One turn moves each row of this set onto another row. After a few examples, where does it send each row asked below?
fimeg: [ -3 -20  16 -18  26 -24  35   4  11  -7  20 -16 -11  41   3   2 -29 -13
  -7  24  13]
dosif: [-28 -37   1 -11 -11  16 -14  15  20  -1  14   6  15  27 -24  -4  18  -4
   8  13  33]
Bure: [-17  -9  14   7   9  11  30 -31   1 -19  23 -36  -9  40   9 -31  -4 -18
  -3  43  13]
lised: [-16 -26  16  -7  22  -4  40 -20  -4   6  24 -19 -17  46   1   6   2 -29
 -23  36   5]
lasur: [-29 -32   6  -2 -10  22 -19  10  20  -3   2  13  14  30 -19 -10  15  -1
  -8  18  29]
fesek: [-14 -31   1   5 -23  -2 -12 -17  13  -8   9 -15   7   1 -30  12  31  11
   0   8  -1]
til: [-18 -27  31  -6  -4  16  -7 -27   1  27 -27 -24  -4  25  26  28   5  -9
  27  15  -7]
gorut: [-18 -15  13 -10  12  11 -27  -6  14  33 -17 -13 -12  20   3  43   3 -28
  19  16   4]
mabe: [  7   1  15   2   3  29 -36   6  17  17 -11 -27   0  21 -11  26 -23 -15
  17   7  21]
vedig: [-25 -38   3 -16  -9  21 -20  11  14   4  30  10  16  25 -21  -6  16  -9
   4  17  15]
loson: [ -5  -9  18   2  17 -11  18   0  24 -29  14 -37  -9  46   7 -23 -25  -4
   3  34  18]
Raru: [  0 -14  19   6  13  -1  18   1  22 -29  23 -48  -8  53  -6 -15 -17  -6
  -1  31  23]
sidum: [-27 -33   9  -8 -10  26 -26   7  16   0  17  15  15  28 -16 -12  15  -6
 -11  23  11]
dab: [-21  15  12  11   4   9   4 -31  -8 -20  19 -42  -8  18  30  -9 -14 -23
  12  34  -4]
Munim: [ -7 -32   8   2 -22   1 -18 -12  16 -11  15 -16   9   2 -28   9  20  18
  -5  10  -9]
lok: [-16 -18  12 -11  19  -2  46 -24 -12   3  26 -15 -11  35   5  -6  -7 -27
 -12  33  10]
Todu: [ -9 -25  -1   6 -20  -4 -11 -15  12  -5   0  -3   5   1 -33  15  25  11
 -12   5   2]
Rivup: [-29 -38  26  -3  -6  35 -11 -21   1  29 -12 -29   5  22  15  29  13  -9
  24  26   0]
vin: [ -3 -27   8   4 -21   1 -18 -11  15 -10   5  -6   8   3 -31  11  14  16
 -16   7  -7]
zas: [ 14   6  19   0  -6  27 -25 -11   3  16  -9 -38   0  20   0  19 -25 -15
  31   0  13]
Dobas: [  3 -18  16 -13  28 -19  24   7  16  -8  27 -24 -17  50  -8  11 -23 -19
 -16  25   9]
Bom: [-18 -22  18  12   7  15  35 -27   3 -15  21 -43  -8  51   3 -18   6 -16
 -10  42  15]
Relom: [ -5 -23  30   6 -16  52 -19  -9   3  13  -8 -43  16  24   3  12 -13   4
  22  18  16]
Zenik: [-17   2  22   9  12 -15   4  -2  13 -28  -7 -37  -6  28  36   4 -29   0
   8  30   0]
lupak: [ -3  -2  19 -10   8   6 -28 -16  12  25 -17 -20 -15  20  12  30  -8 -27
  26   7  -6]
Fid: [-16   1   6  -3   5   5  35 -25 -30   2  25 -28  -1  11  18  16 -18 -26
   9  18  10]
gusa: [-12 -11  17  -8  11 -19  35   2  -8  -6  -2 -22   0  21  26  28 -35  -2
   6  14  12]
gosa: [ -2 -21  31   2 -18  38  -3 -21  -8  18 -17 -42  10  22  15  15 -11   1
  30   7  11]

Zenik -> dab
Todu -> vin
loson -> Bure
Where do these go?
gosa -> til
lasur -> sidum
mabe -> Relom
Raru -> Bom

One turn moves each row of this set onto another row. After a few examples, where does it send each row asked below?
Gusu: [ -2  -8 -26  13  -1  40   7  30  -4  -7 -18  -4 -15   4 -11  -6]
digim: [-25 -26 -18  25 -11 -27 -21  32  47   8 -19 -17 -15   3 -11 -47]
Seber: [  9  -9 -15 -14   5  17  17  48  41  28 -11 -10  -6 -24   1   0]
menug: [ -5  -7 -36   4  15  26   7  29  26   6  -9  -2  -3  20 -36   5]
suma: [  0  15 -34  32 -37  19  -9  23  54  -1 -13 -11 -20  -8  24  -5]
Niv: [-31   8 -44  15 -29  27  -8  35  54   8 -24   3  -9 -21  -8 -18]
Kam: [-19 -16  -3  23   6   2  -2  14  41  25  -5  -2  27  14 -34 -20]
beni: [ -3   0 -45  13  -1  26  27  12  17   1 -27 -13 -14  13 -15 -21]
Tul: [ -7  -7 -26  14 -30  -2  41  29  68  17 -21  -8 -16  16  -4 -28]
Mak: [  2 -26   0   0  -3   2  27  26  49  24   6   1  21  -1 -14  -2]
Mup: [ -4   9 -35  36 -16   2  -3  26  14  24 -14   5  -7 -18  23 -24]
rim: [ -5 -36   7  37  -4 -13  -7  20  46  14 -23  -7  -8  27 -13 -39]
moga: [-13  -7 -26  33 -12 -21   3  54  41  -3  10  10 -26   9 -24   6]
Naret: [-11  -6  -6  23  -2  30   7  39  58  15 -47 -12 -29  31   7 -27]
mopim: [  1  18  -5   7  -4  19 -21  43  45   6  -1 -13   6  -7  21  12]
sek: [-12  12  13   0  26   5   3  53  43   2  -3   1   3  16   3  -9]
fise: [-18  15 -40   4   5  22   2  41  22 -10 -10 -11 -30  20 -19  -8]
Gaf: [-18  -2 -20  15 -17 -29 -32  28  51   4 -15 -18 -11   4   0  12]
meb: [-16 -39  -3  19  -7  32  34  31  44   9 -27 -12 -16 -20  -9 -23]
rasun: [ -6  -8 -30  12 -21  23  10  26  91   2 -16 -20 -12   3  -8  -1]
Sese: [ 17 -19 -25  -5  24  -3  10  34  46  31 -14 -20 -16   2  13 -12]
duze: [-21 -25   3   5  -6  -9 -12  40  62   8 -32 -30  -8  13 -13  13]
sosov: [  5  -8 -11  20   9   5 -17  -4  33  -1  10  12 -12 -14   1  -4]
Datog: [-32   3   0  22   9  -9  18  55  45   9 -16  -6   9  21 -28  -9]
Bito: [ -6 -21  10  34  -7 -20 -22  28  28  -4  -6  -7 -27  11   4 -37]
beg: [ -2  -8 -13  24 -10  42  28  32  67   8 -18  -1 -11  34   2 -12]
fen: [-24 -27 -14  34 -23   2  37  30  29 -21 -23  -6  -9 -12  -9 -30]
pegu: [  6 -16 -19  39 -15  -7  20  45   4  13 -23   3  12   1  13 -15]
tefal: [ -1  18  -8  21  -2  19   0  15  34 -11  21  11  -7   1  19  -5]
Tamo: [-15 -35 -12  39 -33   1  -3   4  48  -8 -30 -24 -10  11  13  -6]
dunu: [ -7 -45   2  18   0 -17 -23  48  32  20 -14 -13  -8   1  -9 -27]
mopo: [  5 -12   9   8  -3  35  18  21  58  11 -18 -25  11 -11   6   4]
ripa: [ -1 -19   8  22 -12  -8  -2  17  25   1 -25 -32   0   9  33   0]
tes: [-44 -13 -27  24 -11  32 -32  30  49  -8 -20   2 -11 -10  -4 -20]
Rov: [ -8  -5 -14  21 -18  -4  -3  59  34   0  -2 -13 -57  14   0 -22]
Rel: [-31  13 -23  23 -43   7  -2  55  44  -3  -9   3 -25   8  14 -24]
mobi: [-10 -13 -41  28 -13   6  -3  33  74  -5  -2  22 -23  20 -19  -8]
kun: [-14  -3  12  16 -22  15 -11  43  17   3   8  16   8 -12   6   0]
sare: [-10 -10 -25   6  -6 -18  26  12  48  -7 -16 -19 -14  -2 -10 -48]
Kimuz: [  0 -30  -3  28 -18  21 -24  56  10   9 -20  10   3   8   0 -15]

dunu -> rim
suma -> mopim
tes -> sosov
Where do these go?
Tul -> Rel
Kam -> sare
duze -> Tamo
Gusu -> menug
sek -> meb
beg -> Niv
fen -> moga

